In the data rows, the value 128 means zero.
Here are some rows, each followed by its group. Groups can overlap.
[151, 99, 146, 113, 156, 164, 185, 154, 98, 188, 114, 136, 129, 83, 203, 144, 119, 143, 175, 114, 129, 181, 79, 166, 104, 141, 81, 147, 164, 116, 166, 177, 102, 126, 105, 109, 169, 133, 138, 116, 98, 178, 43, 108, 115] p
[133, 185, 119, 122, 161, 161, 135, 146, 94, 135, 113, 150, 151, 125, 61, 115, 119, 121, 135, 134, 116, 130, 125, 108, 164, 119, 121, 109, 93, 122, 125, 78, 135, 162, 117, 122, 103, 114, 121, 140, 110, 109, 141, 144, 141] o
[181, 153, 112, 112, 107, 162, 147, 136, 99, 130, 98, 119, 115, 144, 99, 164, 119, 168, 151, 122, 88, 177, 159, 131, 149, 91, 193, 126, 111, 135, 123, 69, 97, 124, 119, 121, 130, 134, 165, 182, 180, 119, 129, 168, 128] u
[143, 133, 128, 141, 157, 98, 134, 133, 120, 103, 116, 172, 111, 132, 153, 132, 103, 110, 136, 125, 122, 154, 149, 128, 55, 122, 144, 131, 107, 133, 136, 107, 137, 143, 87, 121, 119, 135, 93, 156, 168, 104, 155, 149, 102] u
[172, 144, 127, 128, 27, 111, 123, 76, 126, 121, 135, 102, 111, 196, 112, 88, 95, 119, 75, 128, 76, 158, 147, 164, 112, 90, 176, 97, 107, 120, 162, 102, 109, 90, 130, 113, 128, 136, 175, 204, 179, 86, 144, 141, 151] u
[117, 168, 145, 129, 139, 170, 117, 177, 86, 125, 125, 105, 84, 146, 118, 150, 152, 80, 120, 98, 127, 125, 115, 186, 129, 175, 114, 86, 160, 90, 138, 113, 129, 163, 90, 122, 124, 147, 171, 105, 95, 106, 113, 106, 133] p
[125, 140, 81, 166, 104, 119, 125, 111, 134, 134, 148, 140, 178, 156, 67, 110, 111, 173, 99, 142, 145, 154, 120, 116, 176, 70, 149, 119, 97, 148, 113, 146, 125, 84, 172, 166, 127, 83, 98, 175, 93, 92, 111, 131, 155] z
[146, 126, 168, 161, 147, 140, 140, 166, 121, 106, 115, 166, 125, 107, 179, 140, 130, 114, 106, 157, 171, 110, 121, 147, 111, 155, 127, 188, 149, 134, 94, 125, 148, 165, 140, 83, 150, 143, 121, 102, 93, 158, 116, 120, 86] z
[109, 119, 155, 171, 117, 140, 153, 72, 185, 127, 140, 115, 88, 135, 147, 88, 108, 91, 170, 179, 137, 152, 96, 67, 87, 112, 87, 154, 143, 125, 196, 125, 87, 46, 111, 114, 107, 71, 153, 135, 177, 103, 146, 127, 131] r
[128, 85, 98, 166, 127, 149, 146, 160, 122, 110, 143, 143, 133, 126, 87, 148, 88, 127, 75, 160, 155, 194, 112, 130, 171, 100, 119, 135, 181, 134, 108, 132, 150, 123, 187, 170, 128, 130, 119, 144, 114, 133, 105, 129, 98] z
[63, 167, 143, 46, 40, 125, 81, 87, 167, 154, 144, 72, 162, 117, 134, 89, 59, 80, 160, 76, 59, 114, 144, 182, 120, 147, 47, 88, 122, 78, 146, 118, 110, 126, 135, 85, 152, 150, 140, 101, 121, 147, 139, 172, 134] p
[117, 98, 133, 133, 175, 79, 151, 149, 133, 100, 132, 144, 115, 118, 134, 166, 128, 144, 119, 153, 141, 121, 142, 98, 107, 133, 93, 141, 177, 92, 97, 136, 129, 119, 161, 151, 141, 103, 119, 106, 120, 173, 165, 127, 104] r
[122, 112, 132, 154, 161, 45, 114, 128, 123, 115, 115, 143, 146, 173, 154, 95, 146, 135, 145, 124, 126, 115, 118, 111, 84, 102, 73, 122, 72, 123, 120, 136, 135, 118, 108, 134, 122, 109, 105, 106, 104, 122, 152, 133, 123] p
[150, 158, 152, 121, 179, 128, 134, 168, 116, 168, 104, 145, 132, 98, 188, 124, 140, 144, 175, 122, 135, 114, 110, 177, 104, 153, 112, 172, 110, 128, 126, 155, 116, 125, 60, 106, 162, 145, 96, 129, 95, 141, 101, 132, 143] p
[138, 164, 124, 98, 126, 117, 96, 151, 146, 158, 122, 79, 107, 113, 136, 122, 169, 192, 127, 130, 112, 93, 163, 122, 159, 131, 143, 156, 97, 159, 98, 92, 155, 124, 99, 144, 179, 135, 175, 93, 122, 112, 173, 124, 180] d
[137, 58, 157, 171, 129, 52, 120, 133, 123, 125, 149, 128, 160, 148, 164, 123, 100, 119, 118, 129, 159, 176, 126, 116, 77, 157, 112, 174, 168, 129, 116, 176, 181, 151, 205, 132, 122, 124, 126, 81, 115, 170, 131, 84, 91] z
[134, 125, 107, 118, 141, 97, 111, 180, 83, 125, 130, 130, 128, 175, 115, 168, 147, 170, 73, 150, 112, 99, 132, 109, 186, 145, 155, 91, 133, 99, 74, 106, 131, 142, 124, 162, 125, 112, 85, 147, 118, 162, 132, 144, 193] o
[136, 167, 138, 112, 120, 136, 141, 150, 135, 150, 110, 102, 79, 131, 115, 108, 178, 173, 119, 166, 123, 75, 137, 133, 142, 110, 125, 126, 93, 134, 117, 98, 119, 137, 93, 149, 181, 120, 167, 105, 113, 113, 167, 114, 159] d
[107, 164, 105, 121, 166, 199, 198, 145, 181, 140, 142, 114, 139, 113, 89, 131, 139, 162, 121, 118, 147, 121, 120, 65, 176, 95, 154, 143, 139, 125, 157, 138, 93, 82, 135, 151, 127, 82, 135, 166, 134, 110, 130, 149, 126] r
[48, 102, 143, 108, 133, 161, 125, 93, 213, 128, 126, 118, 142, 97, 124, 121, 90, 121, 145, 150, 144, 103, 148, 119, 106, 120, 108, 119, 170, 103, 155, 92, 83, 109, 135, 126, 125, 121, 174, 81, 139, 161, 171, 147, 87] r
[188, 88, 155, 110, 136, 119, 155, 170, 96, 124, 100, 105, 105, 125, 151, 143, 143, 136, 148, 121, 98, 158, 136, 146, 126, 157, 109, 135, 182, 95, 89, 107, 125, 179, 164, 83, 149, 177, 198, 121, 154, 202, 121, 121, 100] u
[147, 189, 141, 141, 133, 147, 122, 127, 118, 117, 105, 155, 109, 136, 128, 97, 126, 104, 140, 123, 115, 120, 136, 145, 104, 98, 151, 133, 117, 132, 148, 91, 121, 120, 97, 123, 124, 154, 144, 146, 152, 71, 154, 156, 117] u
[144, 91, 145, 143, 132, 99, 143, 97, 117, 116, 151, 125, 138, 145, 148, 184, 158, 203, 100, 129, 134, 91, 157, 120, 151, 70, 155, 122, 76, 131, 105, 127, 156, 133, 118, 179, 145, 83, 59, 136, 121, 127, 170, 124, 126] m
[107, 115, 180, 105, 102, 140, 118, 136, 179, 78, 164, 100, 72, 109, 125, 100, 125, 90, 178, 111, 42, 45, 125, 148, 139, 148, 101, 91, 71, 39, 87, 162, 157, 132, 96, 120, 145, 134, 171, 139, 130, 174, 95, 129, 188] z
[58, 101, 47, 118, 109, 164, 143, 70, 180, 142, 149, 110, 173, 139, 69, 132, 91, 167, 145, 136, 119, 150, 124, 65, 139, 69, 148, 100, 129, 116, 166, 123, 84, 69, 171, 159, 124, 60, 129, 145, 138, 125, 147, 153, 108] r
[153, 146, 210, 116, 164, 164, 103, 73, 136, 133, 112, 135, 130, 103, 124, 169, 157, 81, 73, 58, 171, 121, 96, 142, 150, 176, 162, 80, 176, 149, 174, 195, 124, 163, 98, 114, 140, 166, 165, 93, 124, 130, 127, 97, 166] o
[110, 176, 105, 149, 132, 182, 102, 127, 137, 123, 119, 158, 90, 102, 133, 146, 165, 125, 138, 142, 146, 134, 137, 100, 164, 121, 145, 139, 140, 142, 169, 91, 123, 104, 102, 131, 120, 122, 98, 155, 152, 82, 91, 124, 155] m
[144, 83, 147, 184, 114, 161, 119, 138, 121, 96, 123, 150, 144, 94, 138, 110, 101, 113, 90, 162, 175, 151, 138, 139, 147, 144, 135, 198, 161, 144, 95, 136, 188, 160, 220, 90, 142, 131, 161, 111, 87, 165, 119, 96, 115] z
[120, 109, 70, 122, 138, 96, 150, 139, 103, 179, 131, 123, 144, 131, 116, 95, 134, 221, 117, 149, 111, 145, 94, 170, 201, 87, 126, 98, 128, 130, 128, 182, 107, 77, 121, 152, 155, 84, 103, 165, 101, 142, 60, 123, 130] p
[115, 95, 56, 96, 94, 88, 123, 126, 139, 104, 170, 107, 92, 154, 163, 132, 123, 107, 147, 150, 102, 125, 114, 70, 169, 155, 126, 87, 103, 198, 173, 130, 126, 131, 166, 92, 58, 141, 88, 219, 157, 88, 116, 61, 100] p
[151, 101, 83, 73, 75, 128, 135, 135, 137, 124, 198, 127, 86, 134, 197, 131, 113, 114, 163, 122, 93, 136, 105, 45, 180, 195, 136, 123, 140, 172, 160, 146, 145, 163, 209, 93, 68, 175, 80, 231, 187, 137, 101, 32, 90] m
[182, 99, 129, 149, 119, 92, 111, 155, 102, 120, 104, 174, 82, 100, 151, 113, 139, 154, 99, 141, 137, 98, 121, 113, 125, 183, 140, 162, 142, 83, 65, 143, 150, 179, 169, 144, 157, 160, 146, 93, 128, 189, 135, 125, 130] z
[178, 144, 152, 127, 159, 106, 109, 69, 107, 164, 118, 94, 171, 99, 124, 148, 144, 123, 108, 124, 155, 47, 141, 123, 137, 133, 162, 159, 79, 171, 126, 189, 186, 153, 123, 207, 91, 118, 54, 121, 121, 112, 94, 98, 119] z
[136, 139, 172, 153, 115, 176, 173, 89, 154, 126, 131, 128, 68, 119, 127, 84, 119, 103, 135, 175, 131, 138, 110, 145, 80, 121, 151, 135, 159, 119, 223, 116, 111, 111, 113, 118, 124, 122, 187, 158, 171, 130, 146, 134, 113] r
[181, 124, 100, 152, 92, 110, 105, 136, 96, 139, 61, 192, 75, 116, 171, 107, 172, 165, 113, 149, 141, 84, 123, 89, 124, 178, 129, 159, 104, 105, 80, 112, 134, 138, 135, 154, 154, 127, 149, 86, 138, 128, 133, 142, 170] d
[73, 159, 88, 95, 111, 132, 113, 101, 150, 147, 108, 136, 166, 129, 91, 142, 115, 123, 135, 104, 121, 109, 146, 141, 116, 105, 141, 91, 92, 149, 174, 94, 90, 133, 111, 120, 111, 130, 118, 112, 136, 76, 151, 171, 107] r
[144, 164, 189, 160, 142, 143, 109, 131, 129, 128, 117, 149, 156, 104, 156, 144, 125, 87, 112, 133, 181, 100, 147, 150, 105, 152, 149, 192, 118, 180, 90, 132, 162, 156, 115, 97, 116, 156, 86, 110, 121, 114, 114, 114, 118] z
[81, 148, 124, 90, 131, 128, 122, 117, 142, 124, 114, 135, 127, 77, 141, 121, 107, 93, 158, 119, 125, 128, 145, 147, 87, 143, 98, 120, 157, 119, 153, 83, 114, 174, 118, 86, 142, 152, 130, 91, 123, 141, 149, 146, 55] r
[155, 102, 171, 170, 139, 77, 102, 161, 135, 144, 141, 145, 161, 120, 137, 85, 109, 140, 80, 136, 170, 136, 131, 141, 100, 158, 130, 180, 129, 136, 71, 171, 190, 158, 176, 134, 127, 125, 99, 46, 94, 133, 128, 115, 116] z
[132, 129, 132, 160, 115, 100, 145, 77, 126, 114, 139, 123, 186, 150, 110, 145, 118, 153, 55, 164, 164, 88, 157, 130, 152, 82, 144, 148, 90, 160, 121, 162, 169, 128, 183, 186, 103, 105, 88, 143, 125, 94, 119, 109, 104] z
[163, 168, 124, 138, 137, 84, 94, 62, 110, 135, 132, 108, 162, 119, 104, 152, 152, 150, 85, 130, 148, 81, 147, 123, 163, 134, 137, 156, 83, 160, 115, 157, 183, 153, 137, 182, 109, 118, 60, 137, 136, 116, 115, 112, 106] z
[88, 92, 112, 132, 137, 121, 134, 144, 89, 128, 121, 89, 141, 204, 110, 96, 180, 111, 106, 77, 128, 124, 111, 176, 103, 124, 95, 61, 80, 125, 145, 131, 127, 145, 116, 131, 103, 123, 176, 84, 58, 77, 124, 92, 129] p
[137, 131, 142, 122, 153, 154, 173, 191, 83, 98, 89, 149, 103, 124, 156, 143, 153, 92, 184, 153, 103, 150, 115, 118, 102, 135, 122, 138, 152, 138, 112, 78, 114, 133, 128, 108, 112, 154, 147, 144, 173, 108, 96, 187, 130] u
[78, 59, 113, 129, 150, 114, 164, 113, 176, 114, 154, 115, 135, 130, 138, 113, 92, 129, 162, 159, 130, 161, 126, 74, 94, 103, 86, 141, 195, 101, 150, 127, 105, 108, 177, 139, 134, 82, 139, 122, 139, 169, 172, 138, 90] r
[76, 108, 106, 121, 151, 77, 92, 133, 183, 131, 147, 115, 133, 122, 115, 113, 105, 122, 134, 160, 132, 128, 134, 110, 102, 143, 102, 142, 189, 108, 127, 116, 98, 102, 134, 115, 135, 126, 141, 100, 139, 152, 176, 153, 112] r
[133, 127, 176, 193, 118, 111, 126, 147, 128, 115, 123, 176, 149, 137, 138, 133, 104, 138, 94, 146, 192, 174, 141, 142, 90, 130, 136, 191, 121, 158, 119, 124, 165, 170, 165, 146, 116, 122, 118, 81, 100, 110, 132, 115, 77] z
[178, 131, 137, 108, 154, 121, 137, 171, 126, 163, 137, 157, 123, 104, 105, 123, 146, 176, 142, 138, 122, 133, 77, 188, 157, 97, 166, 104, 120, 113, 106, 129, 100, 154, 119, 153, 173, 133, 94, 173, 64, 172, 84, 142, 128] z
[103, 112, 104, 131, 139, 130, 209, 148, 114, 105, 122, 170, 106, 87, 157, 86, 131, 120, 170, 138, 121, 95, 136, 110, 114, 97, 89, 115, 125, 171, 118, 148, 102, 84, 113, 126, 124, 129, 52, 105, 177, 145, 78, 178, 171] u
[132, 173, 174, 129, 151, 155, 109, 82, 151, 151, 130, 129, 141, 119, 86, 145, 133, 87, 107, 49, 162, 149, 88, 117, 136, 140, 161, 88, 135, 163, 205, 179, 114, 142, 65, 121, 117, 158, 131, 121, 150, 75, 122, 118, 146] o
[102, 157, 47, 63, 56, 110, 74, 89, 134, 127, 199, 105, 165, 137, 155, 79, 110, 90, 160, 129, 92, 158, 147, 80, 156, 185, 95, 113, 115, 171, 168, 132, 109, 120, 183, 76, 66, 181, 79, 188, 167, 87, 142, 81, 127] p
[148, 91, 201, 113, 177, 98, 87, 54, 133, 117, 93, 148, 142, 117, 156, 160, 154, 88, 94, 63, 175, 153, 106, 114, 104, 152, 164, 89, 147, 187, 148, 205, 132, 127, 91, 151, 131, 166, 144, 68, 145, 132, 145, 109, 175] o
[160, 123, 134, 134, 71, 106, 167, 88, 80, 99, 130, 146, 55, 187, 123, 110, 158, 141, 91, 189, 109, 131, 123, 147, 104, 94, 167, 76, 116, 107, 139, 136, 127, 111, 121, 119, 153, 106, 147, 180, 140, 147, 139, 130, 112] u
[82, 120, 112, 132, 159, 133, 169, 113, 198, 150, 159, 109, 156, 101, 73, 113, 79, 169, 106, 154, 145, 82, 130, 98, 119, 114, 147, 138, 143, 107, 145, 121, 102, 104, 128, 175, 115, 91, 138, 110, 146, 121, 195, 158, 123] r
[115, 131, 136, 152, 165, 156, 124, 132, 127, 116, 85, 135, 132, 124, 131, 148, 122, 106, 144, 99, 132, 71, 139, 143, 123, 104, 144, 127, 75, 169, 124, 104, 130, 136, 77, 142, 119, 114, 88, 122, 117, 85, 149, 160, 151] p
[140, 127, 105, 117, 150, 142, 193, 202, 129, 102, 121, 141, 105, 173, 101, 182, 163, 123, 182, 133, 110, 157, 125, 94, 129, 113, 149, 124, 130, 116, 112, 102, 53, 116, 121, 91, 118, 142, 127, 162, 183, 144, 96, 178, 127] u
[114, 153, 137, 179, 123, 132, 100, 156, 149, 124, 135, 156, 153, 136, 115, 123, 102, 109, 102, 135, 170, 134, 135, 114, 107, 137, 159, 179, 102, 168, 97, 122, 146, 133, 118, 106, 111, 135, 67, 110, 136, 76, 127, 149, 128] z
[117, 141, 212, 117, 101, 127, 115, 137, 163, 115, 152, 99, 84, 101, 170, 64, 114, 78, 191, 102, 57, 76, 118, 146, 111, 176, 56, 125, 110, 50, 108, 171, 154, 143, 94, 79, 153, 142, 146, 104, 150, 172, 69, 128, 166] u
[81, 131, 127, 108, 158, 156, 132, 135, 167, 129, 131, 122, 120, 99, 130, 161, 101, 82, 153, 135, 133, 125, 130, 118, 104, 162, 109, 155, 159, 90, 165, 89, 80, 126, 121, 78, 127, 133, 192, 110, 131, 153, 166, 146, 74] r
[147, 123, 85, 85, 89, 138, 113, 132, 151, 135, 193, 124, 99, 130, 202, 123, 114, 92, 160, 118, 101, 125, 105, 39, 172, 200, 117, 139, 127, 186, 173, 143, 131, 149, 192, 69, 64, 177, 73, 218, 198, 107, 98, 54, 104] m
[123, 98, 139, 126, 139, 77, 119, 138, 137, 87, 139, 156, 83, 153, 197, 140, 152, 94, 192, 139, 94, 123, 119, 88, 84, 165, 68, 125, 133, 116, 95, 149, 141, 127, 126, 94, 125, 123, 86, 138, 136, 148, 111, 107, 102] m
[137, 93, 74, 128, 165, 85, 119, 146, 118, 100, 100, 130, 141, 137, 100, 142, 152, 158, 105, 142, 122, 91, 131, 127, 169, 117, 162, 108, 91, 140, 83, 144, 128, 87, 143, 142, 138, 108, 115, 174, 100, 150, 141, 149, 146] r
[168, 82, 119, 131, 91, 77, 109, 128, 103, 84, 122, 121, 99, 190, 172, 157, 118, 123, 121, 136, 86, 180, 159, 124, 91, 145, 134, 130, 181, 99, 81, 115, 125, 77, 144, 99, 141, 142, 161, 165, 166, 165, 144, 123, 132] u
[191, 154, 133, 111, 130, 142, 163, 149, 140, 182, 69, 112, 151, 149, 124, 148, 133, 173, 194, 92, 91, 164, 152, 127, 138, 100, 152, 168, 98, 159, 133, 69, 69, 149, 144, 89, 122, 164, 139, 153, 217, 87, 112, 181, 142] u
[144, 75, 173, 180, 108, 156, 110, 140, 116, 97, 127, 146, 137, 106, 163, 134, 95, 114, 85, 148, 179, 155, 141, 120, 129, 159, 117, 182, 175, 152, 73, 146, 189, 154, 190, 126, 140, 139, 115, 88, 90, 174, 123, 105, 122] z
[103, 176, 109, 53, 50, 94, 53, 94, 146, 140, 151, 92, 165, 143, 152, 109, 75, 95, 101, 103, 83, 141, 167, 162, 126, 170, 96, 123, 137, 131, 137, 88, 109, 106, 144, 60, 136, 183, 119, 139, 148, 127, 172, 157, 115] r
[87, 173, 106, 38, 59, 105, 79, 75, 144, 129, 133, 74, 203, 130, 123, 118, 67, 111, 133, 102, 85, 127, 156, 158, 111, 124, 86, 101, 120, 125, 161, 102, 79, 108, 144, 95, 152, 148, 149, 89, 124, 123, 183, 173, 114] d
Which 3 groups are nearest to each row below, nearest first, going by the average distance to the group's rows?
[135, 109, 135, 103, 165, 85, 120, 84, 117, 89, 99, 150, 133, 92, 110, 131, 159, 121, 99, 119, 163, 123, 116, 126, 144, 119, 174, 89, 88, 151, 150, 192, 114, 147, 77, 157, 134, 136, 144, 100, 130, 122, 150, 110, 143] o d z
[124, 137, 101, 111, 95, 165, 143, 117, 150, 185, 123, 68, 134, 149, 119, 140, 178, 217, 117, 110, 99, 68, 140, 98, 195, 82, 143, 111, 77, 151, 115, 99, 130, 118, 131, 164, 170, 103, 179, 110, 112, 91, 160, 102, 185] d r o
[133, 84, 153, 175, 118, 112, 155, 104, 109, 109, 116, 160, 174, 151, 111, 203, 114, 115, 79, 142, 180, 116, 144, 130, 97, 119, 160, 155, 128, 163, 84, 159, 181, 151, 178, 149, 113, 114, 88, 96, 106, 142, 116, 100, 96] z o r
[89, 83, 98, 144, 175, 172, 124, 86, 176, 108, 119, 140, 160, 129, 138, 125, 121, 158, 138, 157, 138, 107, 140, 65, 119, 86, 115, 164, 144, 128, 121, 121, 97, 60, 155, 145, 132, 68, 187, 112, 117, 146, 178, 147, 121] r d z
[148, 175, 196, 159, 157, 174, 126, 134, 135, 133, 136, 155, 160, 77, 129, 101, 106, 82, 130, 105, 177, 135, 133, 156, 101, 139, 116, 189, 113, 152, 132, 125, 172, 185, 138, 85, 123, 163, 104, 108, 114, 122, 123, 117, 80] z o r
[112, 118, 89, 98, 119, 126, 112, 142, 84, 121, 181, 103, 104, 147, 94, 107, 149, 60, 139, 103, 126, 141, 137, 159, 111, 197, 101, 63, 127, 150, 146, 144, 148, 196, 134, 99, 78, 202, 133, 145, 116, 87, 126, 52, 132] p o m
[181, 132, 184, 136, 160, 100, 99, 64, 103, 135, 115, 106, 154, 96, 141, 172, 145, 126, 88, 126, 160, 54, 155, 141, 132, 142, 145, 160, 90, 153, 140, 170, 181, 184, 132, 199, 110, 138, 90, 100, 121, 149, 115, 102, 82] z o d
[71, 137, 86, 91, 111, 133, 79, 108, 172, 137, 142, 105, 168, 110, 58, 98, 104, 166, 94, 124, 126, 100, 160, 155, 153, 114, 138, 100, 147, 128, 125, 107, 114, 121, 126, 147, 140, 128, 112, 117, 126, 139, 157, 171, 120] r d o
[104, 186, 150, 88, 122, 162, 86, 124, 138, 125, 108, 128, 140, 80, 104, 108, 127, 113, 130, 104, 127, 94, 150, 173, 135, 129, 132, 115, 131, 131, 160, 97, 113, 171, 103, 99, 153, 167, 152, 98, 108, 126, 151, 155, 101] d r o
[69, 113, 97, 100, 125, 91, 105, 98, 188, 150, 149, 100, 152, 92, 71, 124, 82, 172, 112, 141, 133, 94, 158, 138, 126, 138, 144, 113, 145, 123, 144, 110, 123, 126, 143, 167, 134, 111, 112, 107, 128, 149, 186, 171, 120] r d z
[52, 120, 91, 96, 128, 104, 86, 93, 200, 145, 141, 114, 155, 111, 92, 131, 106, 133, 132, 146, 128, 133, 149, 116, 112, 131, 109, 121, 150, 114, 126, 93, 84, 93, 130, 107, 131, 112, 149, 91, 128, 142, 166, 156, 91] r d p
[147, 106, 104, 141, 82, 144, 63, 140, 80, 141, 107, 104, 113, 146, 159, 126, 201, 166, 69, 179, 136, 86, 82, 106, 194, 168, 150, 75, 132, 104, 122, 125, 165, 136, 134, 155, 121, 112, 150, 145, 91, 185, 97, 58, 210] d o z
Which 4 groups are nearest to each row below, nearest first, going by the distance to the centre of the group?
[103, 115, 118, 158, 179, 167, 159, 112, 183, 134, 153, 151, 109, 108, 128, 153, 108, 128, 162, 156, 149, 137, 119, 50, 82, 118, 167, 173, 157, 118, 134, 116, 99, 64, 124, 148, 108, 89, 125, 129, 175, 134, 162, 146, 144] r u m z
[86, 114, 143, 119, 139, 77, 102, 114, 159, 129, 138, 118, 124, 108, 173, 114, 105, 107, 179, 136, 130, 160, 129, 109, 83, 147, 66, 150, 177, 111, 147, 111, 110, 95, 132, 116, 127, 140, 157, 81, 136, 149, 170, 129, 89] r p u d
[139, 148, 124, 152, 142, 142, 125, 99, 125, 149, 125, 112, 167, 120, 78, 152, 122, 118, 122, 119, 161, 95, 135, 119, 155, 115, 185, 147, 78, 170, 129, 157, 168, 153, 134, 183, 85, 103, 66, 141, 117, 83, 114, 127, 105] z o p m
Which 3 groups are nearest to each row below, nearest first, going by the distance to the centre of the group?
[165, 115, 120, 129, 162, 86, 171, 148, 125, 163, 113, 184, 138, 106, 136, 99, 128, 142, 168, 166, 135, 138, 67, 167, 74, 106, 122, 133, 103, 117, 126, 126, 95, 130, 135, 133, 152, 140, 125, 147, 64, 147, 101, 126, 96] p z u
[114, 99, 91, 138, 136, 75, 114, 126, 51, 93, 153, 123, 132, 170, 117, 116, 196, 119, 139, 139, 123, 156, 134, 173, 104, 145, 108, 57, 148, 98, 137, 162, 124, 139, 143, 163, 108, 152, 172, 92, 93, 111, 141, 63, 131] p o z
[99, 113, 187, 97, 91, 104, 114, 132, 179, 96, 178, 100, 79, 119, 133, 98, 113, 79, 184, 108, 41, 82, 124, 162, 102, 162, 70, 90, 130, 19, 106, 179, 140, 134, 112, 98, 156, 149, 166, 122, 146, 179, 90, 135, 155] p u r
[134, 144, 126, 128, 183, 123, 115, 162, 114, 170, 104, 129, 121, 83, 146, 115, 116, 141, 140, 135, 140, 130, 109, 188, 154, 149, 80, 130, 110, 149, 163, 143, 126, 123, 62, 130, 138, 114, 102, 115, 86, 124, 99, 151, 136] p o z
[95, 113, 79, 134, 113, 99, 133, 120, 62, 123, 155, 111, 142, 235, 120, 143, 183, 105, 132, 93, 122, 157, 134, 146, 67, 161, 86, 45, 133, 99, 106, 163, 133, 132, 148, 146, 98, 130, 110, 100, 92, 79, 119, 81, 173] p o u
[82, 95, 146, 142, 160, 104, 133, 102, 210, 142, 158, 115, 141, 113, 163, 120, 93, 120, 146, 156, 144, 107, 119, 79, 61, 154, 73, 162, 156, 86, 148, 121, 98, 97, 139, 121, 120, 99, 139, 77, 152, 163, 174, 129, 103] r p z
[151, 149, 153, 124, 128, 114, 128, 175, 120, 119, 122, 116, 102, 138, 176, 150, 134, 87, 138, 122, 106, 146, 130, 128, 115, 187, 96, 164, 180, 122, 95, 93, 115, 138, 106, 44, 122, 167, 109, 136, 179, 133, 107, 146, 157] u p m
[123, 143, 132, 119, 122, 145, 96, 167, 88, 141, 136, 83, 113, 171, 125, 153, 175, 110, 107, 67, 126, 95, 139, 203, 123, 188, 140, 67, 129, 133, 77, 127, 151, 171, 96, 140, 114, 155, 124, 99, 98, 92, 129, 112, 181] o p d
[126, 50, 151, 183, 125, 106, 136, 134, 116, 111, 142, 150, 173, 154, 130, 147, 121, 141, 84, 134, 182, 170, 139, 129, 119, 123, 125, 149, 148, 144, 74, 174, 193, 156, 210, 141, 119, 95, 119, 90, 76, 157, 118, 90, 84] z p r
[99, 172, 136, 152, 151, 86, 101, 173, 129, 126, 132, 147, 100, 179, 128, 158, 144, 102, 150, 94, 137, 161, 102, 119, 132, 175, 93, 151, 134, 81, 89, 101, 151, 123, 84, 125, 114, 124, 104, 110, 168, 117, 148, 134, 141] p u o
Which 3 groups are nearest to each row below, nearest first, going by the distance to the group's nearest row?
[159, 132, 162, 69, 119, 133, 153, 79, 83, 97, 111, 158, 116, 131, 148, 126, 142, 75, 119, 115, 138, 211, 106, 126, 86, 149, 153, 100, 187, 136, 172, 164, 101, 154, 106, 96, 114, 183, 183, 104, 190, 115, 109, 130, 144] o r u
[132, 139, 140, 104, 137, 143, 85, 178, 138, 141, 124, 109, 65, 120, 142, 165, 187, 152, 140, 136, 117, 128, 145, 101, 134, 142, 124, 149, 149, 157, 98, 79, 125, 146, 92, 126, 177, 118, 157, 91, 123, 114, 148, 141, 160] d m p
Which 4 groups are nearest to each row below, nearest first, going by the average distance to the group's rows?
[128, 146, 128, 105, 170, 183, 149, 176, 141, 160, 121, 103, 100, 92, 129, 137, 164, 166, 157, 120, 111, 102, 135, 105, 177, 102, 127, 126, 106, 138, 106, 106, 129, 134, 86, 153, 150, 103, 129, 89, 103, 92, 150, 112, 153] d o r p
[138, 176, 114, 117, 123, 177, 179, 144, 106, 122, 130, 133, 140, 110, 48, 118, 126, 129, 162, 118, 114, 120, 125, 122, 156, 90, 166, 93, 107, 129, 138, 114, 104, 124, 124, 150, 110, 146, 121, 157, 137, 106, 123, 169, 159] u o r d
[182, 146, 136, 119, 117, 90, 104, 139, 116, 121, 100, 126, 121, 150, 132, 144, 116, 135, 111, 127, 91, 147, 169, 144, 92, 135, 154, 148, 110, 132, 96, 72, 103, 114, 97, 88, 135, 158, 141, 159, 183, 111, 143, 174, 146] u d r o
